Here are some points, each followed by its number:
[ 83  29  54 -63  20   4 -12  13  29  57 -20   9 -33 -41 -19   8   3  44
 -15  57  36  52] 0
[ 39  16  12  -7 -17  36 -22  45  47  25  10 -52  39  39  -1 -34  20  28
   9  40  58  24] 1
[-27  24  -6  14 -66 -18 -16 -15  61  29 -27   6  11  40 -13 113 -27  -5
  42  40 -51  71] 2
[ 61  -3 -24   8  72  34 110 -11 -46  13   7  94 -65 -56 -25 -16  22   0
 -23 -55 -34 -49] 3
[ 37 -39  43 -60  57 -42  49   2 -28 -12 -18 116 -22 -34 -33 -13  26 105
 -22 -82 -10 -16] 4
[ -6 -40  35 -43  30   5  15  18 -17  36 -66  38 -41 -60 -37 -19 -45  55
 -34  -9 -29 -53] 5
[ 61 -30   3   5  27 -17 -14  63  22 -34 -11  30  -9 -61 -47 -38   9  81
 -53  16  62 -38] 6
[-45 -29  21  55 -19  -4  22 -19 -56  29  44  -6 -77 -63 -13 -57 -51 -82
 -14 -38 -83 -12] 7
[-47  83 -24  47 -50   7 -16  -9  34 -31  36   4  -8  78  22  31 -27 -27
  96  38   6  55] 8
[  8 -67 -18 -14  79 -53  55 -17 -43  15 -11  54  -6 -29   4 -52   2  78
 -77  36  -1   8] 9
[  2  52  81   3  -8  -4 -26  22  -7  75 -11  18  21  11 -30  51  12  17
  20  11 -10  24] 10
[-20   7  20  20  54 -31   4 -18 -26  52   8  35 -51 -75 -17  48 -23 -18
 -11 -30 -13 -27] 11
[-56  -7 -62  -8 -18  40 -38   8  67 -35  40 -38  22  78  49 -13 -56 -43
  55  -4  -4  49] 12
[ 86 -65 -13 -12  82 -21  63 -44 -55  22 -43 127 -19 -20 -36 -33  18  14
 -26 -33 -43  -1] 13
New points follow, each followed by the numbers of its three nearest points above, looking only along the 3 directions in which the numbered points spread most, nearest first.
[-10  65   1  43  12  99 -48  29  22  -7  39 -31  68  43  85 -29  10 -56
  56  48  43  43] : 12 8 1
[-34   5  73  -5  -5  19 -43 -35 -58  27 -14  -2 -43 -30 -36 -65  -6  14
 -42 -19 -41 -10] : 11 5 3
[  2 -37 101 -78 -17  32 -43 -34 -20 -76 -33 -20 -90 -63 -11  35 -55 -18
 -14 -25 -37 -61] : 11 5 10
[-33  54 -20  15   0   7 -28 -12  -3  61  16 -16  26  33  11  46  -3 -56
  46  61  20  42] : 2 8 10
[ 64  -7  10 -59  61 -54 108   5 -29 -37 -16  57 -21 -14  17 -53   8  62
 -28 -35 -23 -28] : 9 4 13
[-33   1  -1 -20 -70   7  52 -13 -43 -23  17 -13  30 -15 -13  22  -4  -7
 -42   5 -42  -1] : 11 5 7
[ 55 -29  -6 -11  72 -71  24 -21 -49  49 -16  38 -35 -27   4  45 -65  46
   1 -37 -21 -21] : 5 11 13
[ 90 -21 -40 -10  40 -37  32 -33 -53 -18 -20  36 -25 -33 -33 -50 -29  77
 -24 -41 -37 -14] : 9 13 5
[ 30 -73 -14 -13 -12 -54 -16   6 -95 -83 -18   2 -45 -41   3 -36 -28 -40
   3 -42 -40 -45] : 3 7 9
[-30 -18  82  57  -6 -22 -44 -38 -47   4 -45 -42 -39 -35 -51 -38   3 -33
  -9  -3 -32 -39] : 11 5 7
[-18  79  17  41  20  50 -50  13  31  72  -4 -67  13  50   6  37  29 -34
  13  62  60  39] : 2 8 1
[-10 -43  42   5  -7 -47  -2 -46  97 -29  57   1 -10  70 -21 -14 -39 -55
  61  62 -24  33] : 8 12 2
[-30  58   0  47  -1  66 -62  36  15  33 -19 -47 100  34  75  78  79 -14
  -2  32 -11   2] : 2 8 1
[-26  73   1  66 -63 -31 -32  16  36  63  27 -27  22  33 -52  22 -11  12
  58  39  27  35] : 2 8 10
[ 31 -20 -21 -37  55 -97  51 -33 -26 -20 -31  57 -52 -13 -12 -31 -27  36
 -64 -97 -70 -31] : 3 13 5
[  7  26 -38  -6 -25  13 -35 -12  82 -11  26 -23  11  34 -35  63  -8   0
  55  41  56  46] : 1 8 2
[-69  11  -9 -11 -78  10 -30   0  98  32   4 -14  62 102 -30  49 -14  -4
  45  50 -22  39] : 8 2 12
[ 67  -9 -27 -44 -21 -44  34 -31 -64 -74  -2  66 -48 -13  15 -14  12  51
 -32 -60 -28 -49] : 9 13 5
[-37 -93  14 -50 -61 -16   1   4 -68 -48  -7 -22  -6 -36  16  24 -19 -28
 -37  -3 -36 -48] : 11 5 7
